In the rows, zero is written as 128.
The rows of M fall into several groups, which share some directions, and each row is roughly a mix of its group's hidden directions.
M:
[[168  93  88 132 100 119 114 108 111 114 153]
 [115 112 123 153 124 146 181 137 164 156 101]
 [140 119 121 112 131  71 100  84 127 105 132]
 [137 110 152 134  96 154 155 131 168 112  87]
 [117 113 136 158 122 146 179 143 165 146  99]
 [129 119 145 153 111 164 162 148 161 123  86]
 [135 131 111 110 137  75 110  84 110 130 156]
 [140 103  98 125 118  96 148  84 141 125 169]
 [ 94 115 126 146 133 180 101 148  99 109 110]
 [140 138 146  93 131  95 114  72 144 114 145]
 [136  90  85 133 101 114 143  98 145 134 164]
 [141 137 140 180 144 146 157 122 125 127  78]
 [136 114  87 121 116  87 103  88 108 113 146]
 [113  99  79 180 110 138 130 137 116 126 112]
 [114 135 108  98 152  85 100 113  95 141 156]
 [124 113 120 162 127 162 178 143 155 149 105]
 [136 142 133  86 128  95  81 130  99 113 153]
 [132 175 172 123 151 136 112 148 115 125  90]
 [ 94  98 103 166 135 173 122 142 114 138 112]
 [144 132 129  92 114 110  78 127  97 105 158]
 [131 178 174 108 154 104 115 111 130 120 116]
 [120 142 113 108 176 101 102 120  88 135 154]
 [119 141 108 100 149  91  99 115  94 143 165]
 [140 166 169  86 150  98 119 109 137 130 139]
 [100 118 141  96 113 139 135 176 143 162 158]
 [136 119 140 138 127 194 159 158 110 128 133]
 [138 146 141 101 126 113  74 111 100  90 136]
 [105 160 158 105 156 133 114 168 104 133  99]
 [ 74 163 150 136 139 132 141 146 141 150  95]
 [131 173 173 104 158 132 107 147 108 127 113]
 [112 171 180 103 149 124 120 137 135 125  97]
 [147  76  99 160 105 150 155 141 135 121 137]
 [153 141 143 149 150 117 150  87 119 106  80]
 [146 143 141  79 122 100  86 124 109 108 152]
 [151 125 133 153 108 187 157 156 127 123 111]
 [ 90 173 173 127 124 130 146 156 140 139 115]
 [120 150 150 122 133 189 145 170 136 130 120]
 [ 96 114 108 110 103 137 111 164 139 157 170]
 [131 117 146 146 105 166 160 147 159 121  84]
 [117 125 119 172 130 156 174 143 153 153 105]
 [126 122 155 128 127 147 182 139 169 144  96]
 [148 151 163 141 158 140 153 108 127 106  82]
 [123 121 137 158 127 160 177 149 159 140  96]
 [176 161 158 101 123 102 156 122 151 127 125]
 [149 173 173 118 132  96 155 139 149 135 136]
 [135 143 125 103 124 104  79 127  91 117 169]
 [173 124 119 148 133 113 128  80 107  92 112]
 [138 117 146 150  90 167 150 145 159 114  95]
 [146 128 118 162 140 119 132  90 117  95  77]
 [170  96 121 117 109 124 161 104 153 127 166]
 [160 152 158 112 144 122 140  96 130  90  91]
 [187 113 103 128 121 133 108 116 108 101 158]
 [122 138 100 124 156 108  89 115  83 128 162]
 [152  96  88 122 102 107 107 103 115 117 164]
 [168 133 125  94 124  81 130 100 142 125 160]
 [102 111 102 127  89 149 111 152 151 154 165]
 [131 134 110 109  95  72 131 106 142 142 162]
 [168 148 124 167 153 112 147  99  94 127 112]
 [161  85  91 135 101 145 112 116 105 108 147]
 [124 122 158 152 107 150 164 150 166 124  91]
 [147 100  91 159 102 115 141  88 146 122 151]
 [102  90  94 157 126 159 104 147 110 119 152]
 [184  95 110 119 131 130 107 110 110  97 147]
 [158  86 103 109  98 117 113 105 115 106 159]
 [151 120  96 102 119 109 108 105 120 149 182]
 [136 129 113  96 129  74 103  89 118 112 144]
 [157 149 137 152 154 112 133  96 118  98  82]
 [125 106 133  68 111 125 152 141 156 156 148]
 [120 125 149 155 124 171 164 168 139 154 110]
 [122 116 110 170 127 160 173 138 153 152 108]
 [124 142 117 101 160 104  95 122  85 131 165]
 [119 130 100 108 149  86  96 114  97 139 162]
 [180  91 106 117 101 141 126 115 116 108 156]
 [ 77 115 113 145 132 167  94 140 101 118 118]
 [121 145 115  91 160  81 109 125 104 147 153]
 [ 90 175 165 117 157 141 127 148 136 132 107]
 [165 148 135 104 109  82 156 111 154 141 145]
 [126 123 140 154 124 191 148 169 132 131 117]
 [128 165 140  94 154 127  84 134  94 139 148]
 [134 160 187 116 152 141 140 144 130 112  97]
 [158 132 109 122  96  87 160 110 154 155 144]
 [134  79 101 160 100 150 154 117 150 117 142]
 [ 96 157 167 120 152 149 109 158 116 121  95]
 [127 128 102 109 136  79  92  90 116 104 135]
 [160 161 156  95 109  89 151 120 150 129 136]
 [129 169 133 135 151 126  82 152  87 135 109]
 [ 91  98  88 163 135 160 111 133 111 139 120]
 [122 132 115 102 133  65 105  89 128 130 141]
 [ 73 122 122 148 156 169 108 145 115 133 117]
 [112 105  90 176 110 171 123 130 113 122 118]
 [136 151 142 161 165 136 148 111 114 114  77]
 [121 157 159  72 142  92 130 119 141 142 134]
 [125 155 136  90 170  96 114 116 104 141 157]
 [133 105 129 154 119 166 175 147 159 138 102]
 [140 139 115  97 129 103  83 111  95 121 168]
 [135 128 174 131 108 151 155 137 165 110  90]
 [125 134 156 153 132 179 161 159 141 138 102]
 [123 114 140 147  88 159 132 142 146 104  77]
 [172 114 119 109 118 122  96 113 104  89 160]
 [127 148 131  85 165  98 106 121  96 135 157]
 [114 156 130 106 168  91 110 131  96 143 159]
 [126 122 104 124 113 101  71 115  95 106 150]
 [141 108 134 100 122  81  99  91 139  96 136]
 [128 144 121  92 158  96  99 109  95 133 164]
 [174 127 171 116 145  95 141 130 151 109 149]
 [138 163 155 103 158 155  95 138  92 127 144]
 [125 118 144 156 132 166 169 141 155 125  85]
 [154 144 139  95 110 114  85 113 110 108 167]
 [126 114 110 161 107 185 144 162 121 144 136]
 [176  84 103 115 108 114 122 102 121 112 149]
 [111 127 146 103  96 157 130 162 169 152 152]
 [144 139 123 108 135 111  75 115  93 103 161]
 [145  89  78 146  94 137 148 112 133 140 147]
 [132 122 145 164  82 158 140 125 163 111 101]
 [131 105 132 160  95 162 153 133 161 116  91]
 [151 137 186 125 136 155 151 149 146 111 102]
 [152 118 172 125 113 164 149 116 173 112 133]
 [150  95  97 111 107 116  97 104 108 103 160]
 [ 87 156 152 137 156 147 147 148 145 152  94]
 [105 179 167 117 157 144 116 146 126 115 106]
 [108 103  83 129 106  82 142 105 148 143 136]
 [104 117 114  95 111 110 111 149 131 159 180]
 [116 148 164 151 138 152 170 157 151 140 101]
 [171 155 139 112 116  84 159 114 155 141 127]
 [157  95  89 125  93  95 124 101 123 127 153]
 [ 82 134 129 136 145 155 147 175 122 160 116]
 [129  96  72 140 108 121 105 124 120 144 165]
 [144 151 161 153 162 135 164 127 119 128  83]
 [140 167 169  87 158  96 125 122 125 127 131]
 [153 151 156 135 166 120 143  99 114  99  90]
 [141 137 125  96 134  76 107  82 123 116 145]
 [103 114 118 153 118 169 143 178 128 159 136]
 [151 135 125 115 132 105 105  69 129  87 125]
 [118 121 102  96 130  81  94 103 115 123 160]
 [133 124 149 143 114 187 131 165 153 109 112]
 [ 77 175 156 140 138 132 125 155 129 137 108]
 [139 155 142  85 142  81  99 142 125 152 139]
 [151 131 136  84 118 103  87 112 111 108 162]
 [109 109  66 155 125 110 139 108  98 128 134]
 [ 82 174 150 139 151 130 132 147 136 145 100]
 [134 124 147 156 121 174 162 162 137 131  93]
 [119  90  75 141 110 110 132 103 132 133 162]
 [ 87 169 164 132 151 153 123 155 125 126 107]
 [111 111 140  98  98 146 129 159 152 155 172]
 [ 69 117 100 139 142 134  85 124 107 125 128]
 [127 101 130 167 115 172 164 138 137 107 100]
 [ 86 121 135 158 143 169 139 151 128 143  90]
 [178 140 144 147 139 136 141  96 117  90  99]
 [ 93 111 109 148 137 174  99 137 102 117 100]
 [144 112 104 136 122  71 109  82 120 117 131]
 [182 100 106 113 126 128 112 109 115 105 164]
 [159 108 101 151 103 141 159  81 139 121 144]
 [122 110 131 161  79 147 158 150 161 140 115]
 [170  89  94 128 102 117 135 110 127 131 166]
 [147 174 149 153 146 143 107 138  96 121  92]
 [123  86  71 149 110 143 140 139 108 136 142]
 [141  98 120 151  83 168 150 130 157 123 109]
 [ 94 135 119  98 115 144 109 165 143 154 171]]
One row of each group comes first, with its name. Which group is each row after those in?
[ 87  94  78 149 126 121 104 111 118 141 121] | N
[143 109  90 154 104 104 142  80 146 125 145] | X
[164 140 114 135 142  99 115  81 105  94 114] | L
[128 124 134 145 136 160 183 135 163 150  99] | E

[143  77  97 140 102 132 164 118 148 126 152] | X
[185  86 107 128 105 113 135 107 124 115 139] | N
[116 112  82 179 122 146 113 140  95 124 116] | X
[121 134  98  98 106 118  88 147 133 135 178] | L
[135 163 165  81 132  94 104 134 121 119 142] | E
[130 154 184 123 141 133 153 131 146 112  87] | X
[162 139 182 140 137 142 154 120 152  99 111] | X
[163 136 119  96 131  76 117  96 138 122 152] | N
